[[-27, 34, -4, -1, -7],
 [52, 58, 58, -64, 65]] out 34

[[6, -11, -12, -17, -16, -4, 59],
 [24, 9, 5, 10, 11, 16, -7],
 [4, 7, -22, 10, -66, -14, 11]] out 9

[[1, -3, -2, -3, 5, -3],
 [24, -52, -38, -50, 76, -56]] out -3

[[-56, 62, 48, -21, -69, 53],
 [2, 70, 50, -68, -67, 63]] out 62

[[-38, 23, 14, -7],
 [-17, 12, 20, 16],
 [-15, -28, 17, 58]] out 12

[[-36, -8, 39, -4, 33],
 [16, -16, 0, -22, 13],
 [-60, -3, 15, 25, 8]] out -16

[[-12, -65, 20, 4, -39, -70, -60],
 [3, 20, 3, -3, 8, 13, 21]] out -65

[[-15, 8, 10, -48, 15, -55, 2],
 [9, -62, 20, 3, -4, -17, 50],
 [-31, -49, 4, -27, 27, -63, 32]] out -62

[[65, 62, -57, 61, -56, 61],
 [9, 12, -16, 12, -16, 13],
 [-7, -7, 1, -6, 0, -5]] out 12

[[-33, 5, 20, -34, 68, 15],
 [-18, 15, -42, 66, -70, 45]] out 5
---
[[-53,-54,3,7,-10,-11,6],
[-26,-30,-61,13,33,20,-7],
[-46,32,27,13,12,-69,38]] result: 27

[[-18,28,-19,-18,54],
[50,14,-30,-38,-29],
[55,-48,-8,-7,-41]] result: -8

[[22,-66,-48,-30,-20,1,4],
[37,-16,-23,-26,-18,13,4],
[36,-69,-5,-27,7,9,4]] result: -5

[[67,-46,44,44,-3,-3],
[50,-59,13,59,-25,-1],
[-40,57,-48,-52,-4,-2]] result: -48

[[-47,2,-25,21,-5,60,-1],
[17,-15,13,26,21,12,13],
[-47,23,-34,-42,-40,19,-23]] result: -34

[[-27,-27,43,-65],
[30,-4,-11,-75],
[-64,28,50,51]] result: 50

[[-35,-52,37,-2,0,-1],
[-3,0,12,-57,27,-2],
[-75,-55,7,-1,0,1]] result: 7
---
[ -1.36  16.33 -13.29 -15.89  -3.70   6.79] -> 6.79
[ 0.728 -1.786  1.394 -1.094] -> -1.094
[ 12.93   1.76  -4.07 -12.09] -> -12.09
[-0.8  1.8  1.4 -1.3 -1.2 -1.6  0.5] -> 0.5
[-0.97 -0.64  1.33  0.12  0.65] -> 0.65
[-13.46  -5.42 -16.05  14.51] -> 14.51
---
[[ 30 -24  11  41  41   3]
 [ -7 -21  22  37  19  27]
 [ 41 -28  11  35  46 -29]] yields 22

[[23 41 84 57 89 35]
 [12 40 42 42 81 82]] yields 84

[[20 78 73 65]
 [44 36 60 62]] yields 73

[[194 627 243 761]
 [121 263 325 724]
 [515 109 559  55]] yields 325

[[5530 8258 5826 3515 6788 3182 6330]
 [4580 6468 7571 9636 4034 4229 6680]] yields 5826

[[7358 2458 8637 7199]
 [8333 4358 4064 7763]] yields 8637

[[216  44 224 160  35]
 [189  28 235 164  63]] yields 224

[[2 6 3 4 3]
 [2 7 3 5 2]
 [4 4 4 4 5]] yields 3

[[ 12 192 111  40  11 194]
 [169  75 221  18 139  23]] yields 111
---
array([[ 72, -71,  24, -75, -47],
       [ 72, -70,  24, -74, -47]])	-47

array([[-22,  19,  -1,  15,  19],
       [ 69, -27,  31, -30,  -7]])	19

array([[ 11, -23,  -7, -35, -15],
       [ 33,  50,  -1, -69,   2]])	-15

array([[-17,  46, -29,   8, -12],
       [ 57,  32,  43,  62,  16]])	-12

array([[ -9,  51,   4, -71,   8],
       [  4,  43,  58,  42, -12]])	8

array([[-10,  62,  -7, -61, -20],
       [ 49,  12,  42,  37,  18]])	-20
---
[[3,6,49,73],
[14,12,35,0],
[2,21,-64,-51]] → -51

[[-11,-27,-19,-12,9,-7,-14],
[4,-18,-3,-10,51,0,-69],
[-7,31,1,-35,-5,-13,10]] → 10

[[-13,9,-8,3,-20,-12],
[13,21,7,61,-5,28],
[24,14,12,4,9,11]] → 11

[[-32,-52,13,43,25,38],
[-37,0,36,-59,20,2],
[-49,17,38,2,12,12]] → 12

[[30,7,-59,-45],
[35,-16,-7,-14],
[11,23,7,-19]] → -19

[[-29,-25,24,-2,0],
[-55,-74,37,-15,-15],
[-34,-22,21,0,22]] → 22

[[3,2,4,2,2],
[-23,-8,-46,11,-16],
[-26,-8,-55,5,-15]] → -15

[[-17,9,27,-24,34],
[-56,20,10,16,22],
[36,-14,-20,6,-31]] → -31
---
[ -1  27  37  31  68 -41]
68

[[ 49  -1 -40 -73 -27 -13]
 [ 17   8   3 -47   2  14]
 [ 23   8  -2  57 -28 -12]]
-28

[[ 62 -32 -30   4  30]
 [-16  12  10  30 -34]]
30

[[-61  45  50  51  20  74   9]
 [ -6  10   5  13   1  47 -14]]
47

[ 39 -24  51  29  27  64 -66]
64

[ 29  27 -28 -25 -29  -8 -65]
-8
---
26	17	79	99	14	92 >> 99, 92

-16	-8	30	-28 >> 30, -8

8199	8311	5035	4997	4426	5817	2208 >> 8311, 8199

86	56	206	33	51 >> 206, 86

-33	-39	36	-29	24	-6	-2 >> 36, 24

5516	9534	9676	6060	3670
3919	9983	9422	5242	1299
>> 9983, 9676

110	104	107	114	112	109	113
106	111	112	107	109	109	108
110	16	105	212	170	108	189
>> 212, 189
